(in the rows, 128 means zero)
One turn sends every row of this set to another row. A few are shown first. Where does it send the rows asked after them?
Q39: [100 158  99 151 120 103  93 125 142 124  73 115 161 143 133 149 132 113
 121  97 133 146 132]
Q787: [108 129 116 124 179 111 139 145 115 141 150 132 189 141 133 122 143 125
 147  98 112 130 127]
Q64: [153 114 134 134 107 146 124 102 113 116 133 157 118 112  71 124  99  90
 118 112 124 128 158]
Q641: [118 151 116 126 107 155 153 142 155 117 163 139  98 174 113 139 100 120
 135 109 141 157 123]
Q623: [133 111 167 159  94 130 133 117 139  94 141 123 115 152  94 132 177 126
 128 114 108 128 115]
Q602: [143 160 144 169 111 128 115 132 139 137 144 115 133  76 122 119 120 140
 113 161 131 112 168]
Q195: [122 114 142 120 108 126 147 126 158 102 117 163 126  98 129 160  95 161
 101 143 181 105 144]
Q452: [140 137 162 142 111 123 149 102 116 150  80 149 133 109 157 130 131 110
 167 127 124 131 159]
Q931: [115 174 103 109 115 153 145 100 171 130 126 166 152 119 116 137 160 134
 121  97 128 174 146]
Q866: [111 143 118 104 114  90 132 153 117 115 187 131 142 141 161 143 118 133
 104 133 108 124 129]
Q130: [140 111 135 126 165 167 153 138 146 137 138 125 172  96 120 147 115 120
 126 111 130 145 178]
Q664: [101 100 141 112 120 129 102 144 117 120  87 137 135 147  94 126 167 131
 162 132 174 138 147]
Q153: [114 148 152 141 129 121 162 107 174 125 133 157 143 135 100 127 155 108
 133  97 159 179 169]
Q160: [120 144 124 125 140 141 106  72 136 121 126 125 161  87  91 174 119 151
 116  91 141 114 124]
Q780: [134 146 146 137 172 147 123 108 165  87 141 129 147 135 141 120 166 155
 136 148 102 132 148]
Q626: [120 157 110 131 115 118 107 113 131 157 107 112 123 153 102 151 136  88
 108  76 131 108 139]
Q211: [138 165 119 140 111 141 154 124 141 116 173 134  94 120 136 108 120 115
 161 111 115 158 160]
Q14: [114 152 160 143 117 115 117 136 130  85 130 142 180 131 144 124 170 142
 134 167 113 146 144]
Q451: [110 113  85  92 122 117  81 103 133 118 108 162 145 113 130 118 140 167
 116 136 140 111 129]
Q938: [110 103 117 109 123 101 146  84 125 138 158 163  96 127  98 125 148 109
 110 129 121  92 128]
Q491: [112 149 126 131 112 110 128  90 127 166 140 134 139  90 148  91 164 122
 128 105 124 101 163]
Q370: [108 158 121 135  70  83 132 128  90 101 142 129 143 119 134 105 143 102
 138  99 142 133 126]
Q227: [121 119 149 178 137 119 167 122 117  96  96 118 145 102  79 124 121 140
 128 135 160 154 142]
Q852: [ 95  89 108 112 120 132 114 173 109 125 125 118 140 150 120 154 144 146
 136 125 166 115 110]
Q465: [162 123 114 135 168 109 119 127 135 156 153 139  94 108  87 140 159 143
 125 115 128 131 134]
Q883: [ 79 139 134 108 155 100 164 110 163 106 146 126 136 111 162 123 134 132
 121 138 184 122 154]
Q858: [151 128 106 133 125 126 137 130 100 104 152 115 144 148 107 198 102 138
 105 138 135 124 146]
Q804: [124 139 142  73 126 151 128 125 126  93 116 136 141 128 109 142 132 108
  71 123 132 131  94]
Q976: [ 98 143 109 152 114 134 115  90 136 101 147 122 149 103 151 137 131 139
 131 146 198 164 120]
Q782: [132  95 112 102 107 122  98 134 145 130 123 127 119 114 156 103 130 175
 150 142 124 128 159]
Q334: [103 109 133 145 155  98 179 126 101 117 128 126 129 172 127 105 123 110
 140 125 162 129 151]
Q19: [ 61 141 137  95 146 107 141  90 123  99 128 153 143 107  98 139 157 123
 120 100 150 131 103]
Q522: [164 122 115 144 181  98 120 135 126 142 139 142 123 129  83 134 148 144
 131 104 130 152 130]
Q194: [134 123 176 144 126 122 156 111 131 148  90 142 119 133 157 136 109 109
 163 136 143 124 158]
Q125: [ 96 128  85 131 121 125 138 112 151 119 101 100  77 124 148 166 124 123
 114 140 138 118 138]
Q666: [ 89 109 178 142 102 128 141 109 149  84 141 122 106 111 123 121 143 150
 142 147 130 119 105]
Q215: [132 136 136  75 129 153 130 143 135 102 130 119 153 121 138 138 120 126
  76 116 115 134  96]
Q827: [113 133 110 162  78 120 116 107 122 106 155 119 147 118 147 144 132 130
 121 145 189 166 120]
Q516: [129 161 126 135  99 143 118 161  92  96 106 151 171  92 124 149 119 141
 145 113 152 123 127]
Q212: [125 133  74 113 170 125 163 102 140 125 101 105 119 141 142 149 116 130
 112 106 120 132 154]

Q602 -> Q195
Q125 -> Q641
Q666 -> Q852
And these:
Q938 -> Q334
Q215 -> Q465

